0:   118  135  62  127  115  119  168  133  117  132  140  205  121  112  114  120  172  27  130  155  161  127  128  158  120  0  137  121  140  91  131  120  119  130  149  113  132  137
1:   127  146  104  127  93  140  232  155  150  123  141  156  105  126  121  118  120  121  97  108  123  127  128  194  59  180  138  124  148  130  102  154  128  138  138  128  140  136
2:   156  114  123  106  134  173  138  118  128  140  153  121  130  134  115  112  121  117  175  91  110  127  108  99  188  115  147  131  130  131  138  137  118  108  109  38  130  127
3:   117  129  114  169  139  119  120  222  106  128  130  18  138  158  129  141  134  125  130  115  184  134  139  142  118  131  93  159  95  123  126  191  123  174  129  180  131  165
4:   123  112  109  82  127  145  93  114  140  135  141  134  115  124  126  126  139  131  132  130  106  89  123  96  153  110  161  111  130  136  110  136  114  116  72  117  143  103
5:   132  130  147  115  137  167  121  144  117  131  127  107  124  166  123  125  157  191  135  131  149  80  143  116  164  128  87  136  193  106  135  117  136  119  78  120  140  146
6:   149  144  139  106  129  201  94  146  131  112  136  99  142  125  120  128  134  132  130  132  130  111  93  93  142  167  118  144  124  135  117  134  125  133  104  76  152  133
7:   129  132  128  131  105  139  149  130  136  127  125  199  96  84  105  133  188  132  121  132  177  84  128  109  122  132  133  119  122  130  143  161  143  142  123  136  186  128
8:   95  159  135  120  112  113  191  134  166  122  134  135  126  127  69  132  143  125  158  180  122  107  162  138  142  128  125  110  109  98  97  132  117  111  123  130  146  167
9:   139  158  87  195  132  133  125  168  104  126  108  124  146  142  132  133  118  126  127  122  129  127  164  145  148  87  126  149  141  144  142  121  118  125  119  135  125  255
10:   158  128  124  139  113  156  162  138  110  129  145  105  111  139  128  138  105  100  134  139  119  72  137  129  143  139  128  84  143  160  138  120  66  86  116  128  136  115
11:   131  137  134  159  121  131  124  152  124  112  134  129  224  130  121  201  138  133  145  143  150  133  136  76  130  123  97  127  105  105  91  119  129  157  108  135  105  172
12:   131  154  135  140  109  122  137  142  151  96  136  134  121  115  120  134  145  138  137  133  114  105  119  161  135  139  163  73  127  136  123  254  118  141  140  124  144  163
13:   153  147  85  121  160  134  117  139  129  132  112  128  152  127  131  127  137  126  132  135  97  131  112  84  149  141  112  120  116  135  128  125  91  149  127  135  130  119
14:   149  131  176  110  136  125  111  96  98  127  109  111  111  128  153  123  186  181  118  147  66  112  125  147  129  135  115  130  129  171  146  0  146  17  83  162  147  130
15:   126  110  134  159  134  127  124  169  121  128  149  140  140  171  123  230  140  120  123  121  137  113  86  33  132  82  84  153  172  92  126  127  141  127  175  125  120  139
16:   109  154  155  126  106  104  148  132  134  136  147  154  119  120  116  132  96  110  53  141  127  122  129  120  116  121  143  129  135  90  127  100  126  163  118  127  127  132
17:   116  128  152  99  151  210  86  129  144  128  119  95  247  136  143  140  123  130  120  122  127  132  121  160  142  150  113  154  113  170  136  122  123  122  140  101  115  144
18:   0  157  114  119  114  83  130  125  166  120  135  169  92  95  102  92  100  152  111  104  127  128  126  154  104  144  253  107  147  131  148  119  143  159  151  131  124  162
19:   120  122  126  123  111  129  129  145  112  128  94  132  91  125  143  107  121  135  203  182  104  117  169  116  120  138  107  70  115  149  145  6  107  160  131  129  133  137
20:   135  138  119  116  152  176  137  128  152  97  122  138  122  163  122  135  102  112  151  147  122  80  157  109  133  142  115  135  125  128  138  129  173  126  152  119  141  122
21:   47  169  128  148  78  74  160  167  120  70  150  150  131  117  133  125  134  108  121  143  160  160  142  115  78  117  154  48  145  120  127  135  133  176  125  115  133  153
22:   140  137  210  125  124  100  118  117  135  102  84  136  76  136  171  106  143  153  145  138  109  106  139  107  165  139  127  116  137  214  144  93  129  116  126  139  182  94
23:   126  129  145  111  112  136  126  147  148  119  145  87  126  150  110  123  130  106  128  141  137  126  97  141  146  133  149  112  148  127  137  131  142  123  116  123  140  131
24:   43  115  105  138  90  91  255  171  142  133  158  156  76  88  110  121  101  124  130  113  164  167  127  143  114  80  158  113  120  117  150  173  122  120  192  113  127  89
25:   136  122  90  132  146  156  106  89  121  112  152  112  110  124  135  122  121  147  118  137  133  110  106  150  171  164  129  136  105  157  124  167  106  113  90  133  146  105
26:   230  136  133  102  153  126  102  135  127  141  124  124  139  153  81  128  123  164  123  136  129  121  140  122  157  132  132  130  120  145  132  131  94  112  105  114  131  131
27:   143  109  133  109  101  84  127  108  123  124  129  118  139  99  127  150  116  156  136  125  134  147  146  117  125  130  122  150  112  111  80  113  99  121  129  119  54  137
28:   125  128  140  125  96  82  97  106  137  145  80  97  122  126  118  127  176  128  128  139  132  124  119  130  138  154  132  124  154  190  149  99  128  101  108  149  143  93
29:   145  43  139  202  124  86  120  50  136  236  120  139  164  91  125  147  145  100  108  128  154  255  58  115  154  158  169  174  143  108  129  128  131  105  171  141  122  108
30:   104  106  136  135  174  85  85  96  127  207  87  141  117  0  183  146  139  143  90  159  98  129  89  123  111  112  133  149  153  138  138  121  156  129  114  178  134  0
31:   116  134  142  126  152  124  53  129  147  133  142  129  145  128  141  161  135  151  117  100  100  159  105  149  136  122  148  182  114  124  0  124  132  148  137  105  92  120
32:   147  167  80  117  115  207  121  117  103  116  134  123  151  138  133  144  118  144  125  108  147  126  77  116  157  145  161  125  109  143  90  145  108  125  62  119  131  131
33:   117  115  154  126  100  136  132  192  120  106  164  178  123  153  119  143  148  95  81  147  135  121  118  146  116  130  85  118  150  54  133  132  132  168  147  121  98  95
34:   144  92  112  123  132  146  110  92  130  179  74  119  123  110  132  118  112  113  128  117  159  168  99  55  143  128  137  152  128  138  137  135  132  120  108  148  130  113
35:   125  108  191  88  131  84  113  111  130  116  88  124  100  104  156  155  116  157  128  156  91  149  106  170  150  102  196  154  52  164  155  126  129  90  112  205  186  128
36:   133  134  137  118  139  134  125  119  41  89  132  116  118  144  155  138  167  129  146  154  124  152  136  61  117  112  97  130  133  148  132  125  127  120  116  145  175  157
37:   159  152  119  100  126  104  135  153  116  118  130  106  138  146  114  157  147  158  191  61  141  136  171  92  140  127  135  131  107  151  21  106  122  117  163  64  74  108
38:   136  111  125  116  136  89  183  134  201  107  132  103  131  92  102  86  103  140  104  75  146  157  120  120  116  131  143  129  111  128  138  143  145  138  135  118  128  134
39:   101  114  27  116  129  107  0  145  123  175  77  113  97  109  134  76  147  126  143  159  119  167  105  108  133  139  125  126  140  149  168  168  150  133  110  185  142  125
40:   135  109  118  115  122  113  136  133  91  109  123  188  130  113  135  139  130  72  76  137  133  120  131  120  102  99  119  122  156  12  134  112  128  136  151  105  114  113
41:   160  108  202  124  255  158  148  72  194  137  134  116  131  58  98  84  132  125  48  116  147  144  0  128  74  127  175  136  121  135  144  84  185  140  127  139  141  102
42:   138  135  118  124  113  126  159  143  90  134  213  141  169  196  133  137  56  86  118  130  75  135  123  125  113  139  159  110  139  120  95  132  138  98  160  100  98  119
43:   105  164  119  209  133  147  121  137  121  128  124  147  250  151  125  166  117  139  185  86  158  105  157  163  124  112  0  145  123  130  135  136  113  112  117  123  129  208
44:   138  143  116  114  115  138  143  126  134  64  129  112  115  111  128  125  136  193  105  150  110  121  101  127  159  162  142  133  27  148  141  155  131  94  118  97  137  105
45:   109  125  109  210  139  119  121  145  108  114  163  137  179  146  131  181  124  124  113  127  143  118  30  142  108  116  111  118  97  120  104  159  65  122  156  133  134  165
46:   143  127  138  122  126  120  188  115  147  112  184  125  112  113  96  117  133  145  126  130  131  135  154  116  81  121  129  156  137  105  126  122  170  255  121  113  164  167
47:   116  117  124  120  134  176  112  128  138  169  149  96  156  126  142  111  134  132  137  124  125  116  138  120  137  168  90  160  87  139  120  148  112  115  121  131  134  131
48:   255  138  120  78  100  132  129  115  124  128  144  130  115  130  169  119  119  125  158  151  84  199  146  140  164  166  112  126  129  121  99  150  105  99  108  114  150  121
49:   109  128  141  110  155  138  115  117  90  126  112  95  121  141  141  129  129  127  132  163  135  114  144  117  135  169  127  126  136  131  124  150  133  146  114  148  146  134
50:   105  127  128  141  138  148  37  7  167  156  85  110  111  120  147  123  255  106  81  149  161  141  89  126  134  255  125  164  94  130  126  131  162  121  100  240  109  74
51:   150  130  91  101  133  123  104  125  139  139  150  124  155  141  143  152  101  176  135  113  115  132  73  133  169  148  98  128  129  119  103  134  104  106  199  139  126  116
52:   141  137  112  123  126  130  117  120  126  109  157  146  213  155  143  136  0  149  150  80  103  143  119  114  132  123  138  158  90  123  48  115  110  138  108  106  87  86
53:   121  137  114  111  123  192  125  114  106  102  132  133  99  130  119  99  73  129  164  143  111  95  131  111  141  178  108  112  107  123  125  129  121  120  136  151  133  141
54:   148  75  105  111  109  0  103  105  136  167  126  115  135  71  86  120  149  118  118  109  140  193  126  74  130  134  147  124  89  130  117  178  117  136  129  108  97  136
55:   119  142  135  151  92  154  142  119  129  101  146  129  141  78  120  104  166  113  119  144  119  118  115  159  139  124  128  108  140  128  131  135  125  88  125  91  121  132
56:   131  106  125  89  106  144  157  123  120  108  102  111  132  139  136  127  127  136  147  147  55  99  137  118  155  168  123  90  118  131  130  125  119  93  151  129  150  136
57:   152  142  126  102  127  100  182  126  144  98  91  111  145  77  206  125  122  123  143  157  126  116  155  44  146  188  118  118  125  187  121  140  50  123  146  131  160  109
58:   128  132  132  217  140  178  110  103  80  121  133  152  166  136  107  193  135  93  159  121  203  174  98  118  165  108  155  158  125  144  113  123  142  127  142  131  114  136
59:   47  113  108  139  114  135  141  168  121  108  124  106  129  104  148  127  126  124  130  134  122  134  153  84  164  131  121  130  123  74  162  153  81  107  127  124  130  155
60:   89  115  127  119  123  153  121  130  133  89  124  117  101  145  119  125  138  118  143  141  113  122  171  132  145  158  104  122  158  108  124  142  133  157  127  110  146  137
61:   111  93  212  101  108  126  135  126  108  114  139  149  129  129  159  115  129  156  148  175  140  149  126  100  134  141  131  255  136  173  193  108  129  133  76  145  155  59
62:   138  121  121  128  118  165  146  151  169  132  106  134  131  125  144  97  154  135  124  134  132  0  139  157  124  153  141  114  107  115  138  170  133  131  142  103  91  139
63:   102  154  119  130  110  139  126  163  134  131  126  165  100  102  114  135  168  112  116  136  136  133  109  192  110  75  152  104  132  96  135  139  120  133  147  85  143  123
64:   80  135  128  231  158  152  152  127  95  121  145  125  227  140  130  244  124  118  255  118  131  124  61  85  134  113  111  127  127  123  116  112  148  142  117  140  106  153
65:   172  148  138  110  175  139  116  144  68  136  132  255  124  119  106  138  102  110  132  151  165  145  125  125  120  113  140  96  156  110  135  136  116  125  130  123  102  155
66:   147  120  135  155  165  154  123  134  97  120  137  165  156  173  104  160  123  84  164  160  142  165  132  111  129  143  118  115  109  81  118  120  94  149  158  146  129  166
67:   119  118  129  142  118  143  125  152  124  67  104  109  115  136  124  110  128  118  141  169  138  112  140  118  153  172  47  68  115  136  131  136  101  101  146  109  122  109
68:   150  130  124  103  129  72  128  101  119  117  123  104  109  129  158  118  149  201  137  148  111  129  120  61  122  123  120  109  123  131  124  130  149  97  134  144  152  110
69:   122  108  117  119  128  105  170  140  145  118  159  110  120  97  66  115  12  131  131  114  152  136  136  125  122  122  152  120  209  129  140  137  174  255  132  124  176  109
70:   127  132  150  103  59  121  162  125  145  135  158  176  125  106  134  139  117  117  68  112  139  103  100  130  81  95  151  157  185  37  159  143  139  141  119  108  160  114
71:   153  95  128  117  175  158  121  124  124  45  129  113  115  115  138  84  147  155  146  147  127  127  113  115  82  99  135  119  99  142  204  129  146  162  116  130  141  131
72:   104  114  80  122  150  190  114  121  138  103  111  137  123  126  165  94  119  143  165  113  150  99  126  129  126  130  120  101  122  121  146  124  136  118  135  133  136  130
73:   143  108  113  255  148  146  128  150  169  129  139  145  0  202  129  99  136  137  53  138  147  109  153  139  121  209  107  157  131  166  146  90  116  115  143  158  139  149
74:   117  159  114  121  110  130  130  142  79  164  142  149  118  135  119  138  133  121  87  159  124  201  123  113  108  27  162  116  161  108  136  86  121  153  133  106  79  127
75:   125  79  102  115  142  125  89  67  118  255  76  82  109  112  180  126  178  132  114  134  98  119  123  106  132  139  148  137  128  146  150  80  197  138  126  160  131  95
76:   124  159  115  124  132  117  69  166  54  113  165  184  164  134  111  178  82  119  146  105  132  155  174  133  138  229  154  137  117  115  0  126  116  170  113  130  84  60
77:   109  107  116  119  129  156  109  170  130  100  117  139  131  129  136  116  154  139  140  121  113  144  158  99  143  174  87  112  103  66  133  133  128  66  191  105  122  140
78:   121  120  129  116  144  156  146  120  141  116  122  117  153  122  118  117  147  146  139  138  140  113  134  91  136  154  116  90  121  107  148  174  138  127  128  124  121  98
79:   133  129  128  105  100  118  115  83  77  114  0  148  121  141  138  106  127  254  132  152  99  103  131  117  140  174  117  134  113  177  126  116  89  122  89  142  152  136
80:   147  108  150  118  205  144  128  125  255  172  149  118  107  68  136  97  152  121  139  62  120  163  34  106  0  127  144  148  93  133  171  48  255  125  82  208  146  75
81:   161  132  85  126  109  146  84  136  126  130  147  155  137  139  86  130  134  126  172  136  127  172  146  122  155  141  111  116  139  132  79  156  127  113  130  113  119  111
82:   148  153  131  124  106  108  160  134  135  106  145  128  153  124  138  122  176  91  138  115  128  99  151  128  111  132  131  161  144  88  118  128  109  219  117  134  118  118
83:   112  160  108  132  137  116  113  193  137  135  129  129  142  230  104  144  102  111  136  124  126  118  179  107  150  110  104  128  116  114  147  147  130  135  152  120  125  136
84:   205  80  115  172  142  121  131  121  129  122  49  85  113  161  86  109  123  149  105  135  172  0  195  155  129  157  56  187  121  162  158  34  117  117  122  157  97  165
85:   176  81  149  126  181  194  134  151  168  97  128  119  87  114  124  100  147  153  141  142  123  111  117  80  119  128  123  115  113  145  161  94  159  141  103  178  175  134
86:   136  102  99  105  193  127  127  132  255  159  128  130  102  117  68  35  57  116  22  63  120  118  134  119  0  126  119  141  128  99  190  98  158  151  129  136  155  126
87:   111  129  130  137  95  151  139  151  220  101  156  141  112  121  110  125  143  119  119  117  118  141  133  112  123  119  139  113  145  136  162  153  101  139  151  120  122  110
88:   137  123  102  118  202  132  159  119  130  106  125  74  142  150  132  83  137  130  144  175  104  116  158  119  138  63  97  148  151  117  151  126  138  106  114  109  141  127
89:   119  124  135  111  143  128  141  122  117  110  101  125  40  134  135  92  76  193  140  165  115  147  164  146  140  146  135  126  81  142  143  124  139  139  136  144  199  143
90:   132  123  116  56  114  126  102  143  125  108  101  113  137  91  117  123  43  112  159  114  112  122  110  128  118  139  119  108  127  140  98  116  0  118  116  106  130  119
91:   130  157  116  206  135  120  132  152  98  134  133  122  141  142  138  197  119  114  122  121  169  121  129  136  106  0  144  118  41  130  120  130  161  123  162  138  119  186
92:   151  76  122  119  124  139  77  0  151  149  93  146  91  64  149  112  130  122  0  134  167  122  107  132  136  153  183  166  144  128  156  124  112  141  132  160  122  94
93:   99  159  108  126  123  119  234  135  74  157  132  154  122  91  87  151  163  127  0  134  142  127  118  142  98  107  145  113  152  92  147  152  112  119  146  103  137  130
94:   102  140  106  130  54  145  120  146  152  103  147  169  114  146  126  149  136  154  165  180  127  151  137  145  135  95  116  127  103  158  123  167  110  143  98  113  128  134
95:   138  133  131  97  117  134  143  126  152  127  82  140  169  106  180  121  101  138  158  73  148  132  113  135  149  109  119  132  125  144  133  111  86  136  127  95  100  125
96:   216  144  113  106  109  122  123  130  113  116  149  182  110  125  124  123  146  126  124  131  125  133  125  151  117  119  142  142  185  152  0  54  104  143  130  105  101  120
97:   133  123  168  118  147  102  117  87  101  115  59  135  138  155  193  127  164  123  144  155  62  112  139  131  126  124  155  119  131  174  164  100  134  98  101  222  154  144
98:   155  121  102  118  107  144  108  135  97  72  87  7  151  113  208  5  126  232  155  144  117  141  178  101  122  125  94  52  84  150  124  129  129  141  132  129  137  136
99:   92  107  39  126  141  136  115  120  158  95  117  130  140  239  168  110  118  123  121  161  131  167  137  79  156  175  124  117  132  138  146  160  134  117  177  105  123  135
100:   125  137  117  110  85  145  135  128  132  112  129  113  137  142  124  95  135  133  126  118  52  101  160  128  143  135  156  117  131  164  151  200  142  111  255  144  124  137
101:   0  110  118  145  87  146  144  149  135  138  214  210  121  87  136  157  127  144  127  154  138  125  150  141  127  129  185  143  122  124  140  141  123  147  139  114  126  130
102:   48  125  134  107  164  156  124  130  161  145  124  95  123  145  136  124  137  105  139  151  150  113  137  126  136  130  114  97  107  148  141  136  131  95  148  130  111  118
103:   144  131  69  255  141  148  124  200  231  144  116  155  135  255  166  100  112  119  79  115  154  98  231  154  124  175  127  128  118  163  145  120  119  146  142  202  143  141
104:   149  158  103  203  255  111  119  141  122  139  131  126  123  208  143  152  126  127  120  103  184  141  133  154  133  130  108  142  143  131  146  126  129  121  117  155  137  249
105:   255  155  121  139  104  106  141  138  101  127  154  146  130  127  147  150  137  104  136  127  170  121  106  129  132  61  122  130  145  120  104  107  133  123  154  121  129  122
106:   113  140  126  127  100  115  146  166  112  117  163  144  107  125  125  119  120  122  116  143  127  113  120  183  96  134  124  65  180  119  144  137  109  139  130  125  100  130
107:   131  123  145  125  139  151  135  124  134  127  117  57  128  180  83  141  132  150  128  135  123  123  158  141  234  118  135  119  133  131  119  139  120  109  83  113  108  101
108:   40  156  130  76  108  39  0  138  121  160  180  114  174  128  177  193  108  140  127  117  118  127  108  135  112  136  104  160  94  168  70  128  124  141  135  114  12  118
109:   102  117  126  154  76  73  134  125  130  182  101  160  108  55  121  111  147  59  89  132  141  212  56  124  126  122  157  107  207  104  163  138  118  141  153  135  124  130
110:   113  98  99  132  136  125  110  123  123  134  51  83  136  124  143  112  137  92  102  190  82  149  161  31  83  12  64  116  73  128  139  141  95  129  136  153  153  93
111:   84  125  110  130  135  127  121  157  121  126  138  117  85  127  104  98  80  179  64  127  132  121  123  135  133  0  138  98  138  88  138  173  198  124  143  130  177  145
112:   125  119  138  91  136  159  126  123  134  105  121  111  132  171  183  130  130  120  131  133  132  100  102  133  168  139  148  116  156  118  129  136  111  119  100  100  127  186
113:   130  145  150  105  101  118  208  114  122  149  128  134  117  123  74  156  128  114  115  150  155  172  126  152  108  110  124  51  168  97  125  119  104  106  117  41  104  122
114:   126  137  128  107  129  121  134  132  115  134  127  147  129  110  122  147  121  134  131  136  154  124  156  108  136  134  101  116  97  122  145  135  130  133  106  112  107  118
115:   142  125  171  116  125  108  124  144  116  128  92  124  165  173  179  120  82  171  124  39  130  138  107  131  120  137  140  176  190  164  124  110  98  127  131  92  115  118
116:   130  118  130  245  255  126  121  140  105  133  147  141  202  138  107  231  99  111  140  116  160  53  122  133  138  147  116  183  113  111  116  132  134  109  188  135  104  147

  80  216  118  125  118  130  134  125  176  108  166  128  134  130  89  57  121  154  135  117  110  111  117  140  33  186  201  108  171  120  145  130  127  162  163  154  133  171 --> 18
  128  147  164  108  118  160  186  119  141  120  133  122  103  130  118  87  131  130  139  132  129  117  129  207  121  132  131  85  144  136  127  120  106  152  126  134  82  163 --> 106
  116  137  106  103  104  126  90  121  119  147  141  97  137  134  162  164  139  139  139  80  128  158  112  127  131  136  111  143  136  131  116  136  131  122  127  128  72  173 --> 27
  118  144  123  114  132  62  144  134  113  130  133  152  108  128  135  152  142  125  135  202  115  111  106  122  88  129  136  125  229  84  138  123  137  128  140  115  135  111 --> 106
  141  113  154  119  153  135  152  140  163  161  140  115  134  114  86  86  117  119  54  90  25  152  84  80  11  145  134  133  119  89  155  106  220  165  137  151  202  129 --> 86
  126  122  121  140  111  155  142  119  153  135  110  116  181  137  119  95  138  115  100  118  200  121  133  76  144  133  129  95  129  122  131  141  129  101  152  150  110  152 --> 78
  159  138  111  121  134  91  195  138  82  142  138  160  112  111  128  197  119  104  132  163  137  117  137  142  118  73  88  129  134  98  123  146  146  173  125  99  114  115 --> 114
  116  146  145  132  123  101  184  156  144  64  153  189  63  124  117  111  124  120  100  114  142  130  142  144  113  132  127  98  255  133  148  163  130  171  217  110  122  154 --> 106
  132  126  113  109  108  119  109  87  85  134  80  125  130  117  137  40  131  125  201  211  91  135  116  116  119  126  143  101  108  148  151  151  130  149  134  143  158  120 --> 49
  140  95  127  92  142  148  176  132  255  113  111  110  82  80  77  119  136  156  120  96  112  130  120  126  91  121  85  77  123  147  165  100  207  255  131  128  161  177 --> 46
  120  133  120  117  122  118  164  144  181  126  154  160  123  119  89  129  134  122  107  79  137  124  120  116  118  128  127  132  123  113  121  130  151  157  144  117  162  131 --> 38
  157  178  139  125  131  164  143  150  136  117  116  145  117  108  167  115  145  95  111  124  128  127  134  126  132  128  91  117  128  133  105  120  158  164  134  129  104  143 --> 114
  212  171  96  255  134  54  155  141  116  148  101  162  182  140  125  185  137  127  139  112  129  117  167  145  140  144  110  139  109  132  144  147  138  0  117  133  121  255 --> 9
  171  176  126  109  130  144  116  134  128  116  125  35  71  120  164  101  131  132  128  133  126  125  108  174  214  140  157  110  198  150  131  110  137  72  106  106  167  113 --> 23
  170  134  61  117  138  142  110  137  144  141  102  125  143  124  206  133  144  131  141  55  134  116  150  111  124  128  0  166  80  132  111  140  105  106  122  117  127  116 --> 47
  112  144  116  86  147  132  130  141  130  121  135  119  131  116  106  153  127  124  120  83  111  130  136  123  229  141  123  139  113  112  135  98  30  142  99  119  134  128 --> 13
  131  146  155  101  104  105  95  145  123  132  130  119  132  103  141  137  130  160  132  121  92  156  135  118  128  127  89  147  155  128  72  139  120  126  125  129  109  119 --> 27
  190  113  182  133  193  147  138  139  157  90  142  130  51  117  138  107  144  140  97  126  130  127  100  142  129  106  134  142  144  136  143  132  134  174  100  136  136  119 --> 85
  128  143  136  133  135  118  157  123  123  97  138  139  114  102  111  41  133  159  108  146  125  81  84  126  141  135  148  91  144  135  145  157  136  147  110  87  148  140 --> 55
  127  106  130  125  156  0  101  0  118  142  129  132  100  128  130  135  70  121  103  135  138  137  143  131  140  133  138  144  138  167  146  102  141  116  106  141  158  122 --> 28
  140  133  131  113  99  142  98  68  143  123  123  108  137  100  184  150  125  146  114  136  148  122  122  139  157  177  167  137  131  137  114  121  92  112  109  124  126  109 --> 25
  179  151  130  120  129  130  149  145  41  105  141  146  122  119  74  145  135  108  121  119  104  150  140  124  126  117  135  135  78  113  122  151  136  105  122  102  101  128 --> 114
  120  112  107  133  68  4  174  143  31  143  125  255  120  128  109  161  147  109  132  174  133  118  126  127  80  114  142  104  135  45  129  126  103  132  129  66  102  124 --> 40
  134  111  137  137  149  143  146  139  149  140  159  116  124  54  125  101  132  160  150  112  141  123  117  107  106  131  141  134  118  113  160  128  255  155  101  183  155  136 --> 85
  115  137  92  100  114  169  117  136  109  127  83  128  119  131  117  135  3  135  143  10  142  118  115  140  133  147  104  110  102  136  131  127  131  153  134  92  116  132 --> 95
  123  121  94  127  114  106  179  153  127  174  94  140  133  59  129  134  118  70  116  124  177  202  109  130  108  121  133  117  151  104  116  148  140  109  124  126  147  113 --> 109
  114  155  130  124  113  181  119  129  136  131  133  126  213  146  109  97  115  163  155  144  107  107  132  95  155  158  141  101  131  115  143  157  143  141  144  117  92  115 --> 78
  159  139  157  132  101  148  150  171  149  117  134  159  104  119  78  126  100  81  138  128  131  111  139  113  129  139  158  79  129  99  123  172  135  108  108  120  171  138 --> 23
  129  217  102  255  136  134  92  137  131  130  97  134  127  172  160  137  132  108  139  138  166  111  172  243  124  114  97  137  54  121  147  144  120  136  121  150  192  211 --> 9
  111  115  109  132  133  173  90  110  88  59  107  93  93  130  152  137  93  133  123  173  126  123  85  129  157  103  125  103  123  255  151  125  103  107  117  138  153  104 --> 25
  127  110  188  132  124  109  85  107  129  121  100  139  115  196  121  136  197  141  156  128  48  96  125  134  130  137  130  200  194  172  147  152  150  99  125  164  113  177 --> 97
  193  119  99  98  104  139  124  133  136  127  117  103  115  82  165  67  101  164  142  9  136  89  113  120  159  131  117  147  144  128  76  115  118  152  110  104  68  143 --> 95
  112  101  13  122  124  150  110  124  126  93  110  132  108  149  125  122  136  130  108  126  126  38  155  98  145  188  109  96  98  139  142  139  105  107  146  116  127  125 --> 72
  120  137  79  109  136  115  62  148  116  140  126  113  114  136  255  132  129  184  117  87  142  115  124  122  134  69  138  144  127  133  104  126  89  139  156  112  88  120 --> 95
  134  134  125  131  118  151  162  118  111  134  126  123  150  134  121  131  128  157  128  130  114  127  135  71  156  155  129  114  119  103  96  171  133  128  138  100  111  118 --> 78
  131  132  149  132  134  138  124  124  134  128  106  126  107  138  122  111  118  127  89  138  128  113  134  137  153  146  57  140  148  192  120  123  128  132  118  165  143  126 --> 49
  119  158  130  255  147  143  105  131  131  129  121  128  104  212  154  129  117  90  158  93  163  82  155  255  143  146  98  123  106  126  127  170  116  125  135  216  146  189 --> 104
  142  138  120  141  127  150  182  197  121  138  158  168  124  109  124  147  174  108  127  132  155  151  144  148  127  134  156  64  140  71  131  121  129  132  123  117  159  117 --> 63
  133  167  138  106  122  104  117  162  141  137  138  95  117  171  122  118  122  135  161  116  152  141  140  146  142  127  143  95  102  99  122  137  107  109  123  122  121  123 --> 23
  141  137  172  97  158  144  129  139  166  84  151  78  97  151  58  114  119  129  123  128  128  111  103  133  127  124  112  133  137  129  134  117  220  158  106  149  151  148 --> 23
  120  135  141  124  118  129  152  135  151  119  133  173  127  125  110  106  81  149  136  119  126  105  112  146  95  128  137  61  143  126  107  113  155  146  147  133  130  114 --> 106
  132  111  99  112  154  124  96  122  143  111  121  108  150  135  192  130  111  141  139  110  144  101  131  126  140  86  99  160  124  150  107  129  113  151  138  118  106  109 --> 95
  124  145  100  137  30  141  133  163  124  137  134  125  189  146  109  132  126  115  119  124  144  130  118  141  137  147  128  98  135  112  111  234  118  137  114  117  99  131 --> 12
  137  122  129  104  115  136  154  131  135  108  134  118  155  120  125  151  110  124  133  125  111  133  137  132  152  144  128  150  66  151  150  121  76  125  121  110  84  130 --> 114
  120  117  101  127  127  89  59  89  129  193  101  117  126  88  126  113  103  67  113  141  147  182  115  122  161  168  128  98  141  116  86  142  114  153  119  130  91  75 --> 34
  122  183  129  129  87  118  139  156  132  106  135  212  105  119  118  128  139  113  119  126  157  139  137  182  117  100  139  69  110  110  119  139  121  126  117  129  168  114 --> 63
  142  148  120  131  126  140  169  173  118  132  126  149  70  101  118  127  124  102  114  141  155  133  154  142  67  88  119  99  127  128  129  125  142  141  115  79  144  125 --> 63
  135  0  141  130  120  103  88  63  145  255  116  115  38  119  149  133  137  117  100  119  127  122  122  103  124  132  156  153  125  148  131  103  112  134  124  178  129  59 --> 75
  101  129  135  137  107  132  128  139  205  108  163  126  138  133  0  61  16  150  95  135  125  116  152  143  115  141  132  97  120  137  160  137  225  130  130  168  124  154 --> 38
  77  133  136  128  97  118  160  169  122  139  112  107  142  134  132  145  149  109  141  160  119  129  147  112  221  111  143  132  113  120  187  176  101  125  132  65  117  135 --> 59
  160  144  112  105  121  104  108  160  133  129  136  85  122  124  159  139  89  224  135  132  137  143  128  114  142  162  96  127  102  141  124  108  88  144  128  123  34  96 --> 27
  138  156  132  127  131  124  136  156  116  86  121  133  127  141  107  145  132  135  173  131  115  141  137  87  119  144  109  116  95  119  101  91  127  137  127  109  113  124 --> 114
  114  125  184  97  189  130  73  88  111  132  126  120  119  96  119  89  128  142  127  142  99  115  129  95  82  123  132  134  146  145  161  124  141  139  96  136  153  119 --> 49
  161  124  135  115  121  169  111  131  125  109  128  64  101  128  133  51  148  137  177  116  90  98  129  111  120  138  127  99  118  145  141  177  160  158  129  150  134  110 --> 78
  117  125  143  106  110  134  137  123  132  136  102  80  84  135  147  134  120  165  139  133  127  14  132  119  175  153  112  121  122  137  116  150  144  129  102  150  156  111 --> 49
  120  135  152  115  145  149  131  63  183  68  131  125  109  134  104  112  149  130  143  142  131  135  120  91  136  120  113  125  117  99  124  231  174  104  140  122  125  128 --> 78
  145  151  140  79  192  142  116  143  118  136  111  115  97  132  155  122  140  127  144  121  134  100  131  139  167  142  85  155  153  139  122  118  112  115  125  128  125  136 --> 49
  125  155  156  135  132  136  143  133  143  119  128  104  112  178  149  141  115  125  121  142  156  95  125  124  125  135  165  138  151  141  117  118  137  109  100  152  213  116 --> 23
  155  136  135  118  90  103  145  166  111  112  186  125  145  113  89  146  142  147  201  151  113  137  177  133  133  99  130  95  126  111  173  132  130  138  109  120  99  128 --> 114
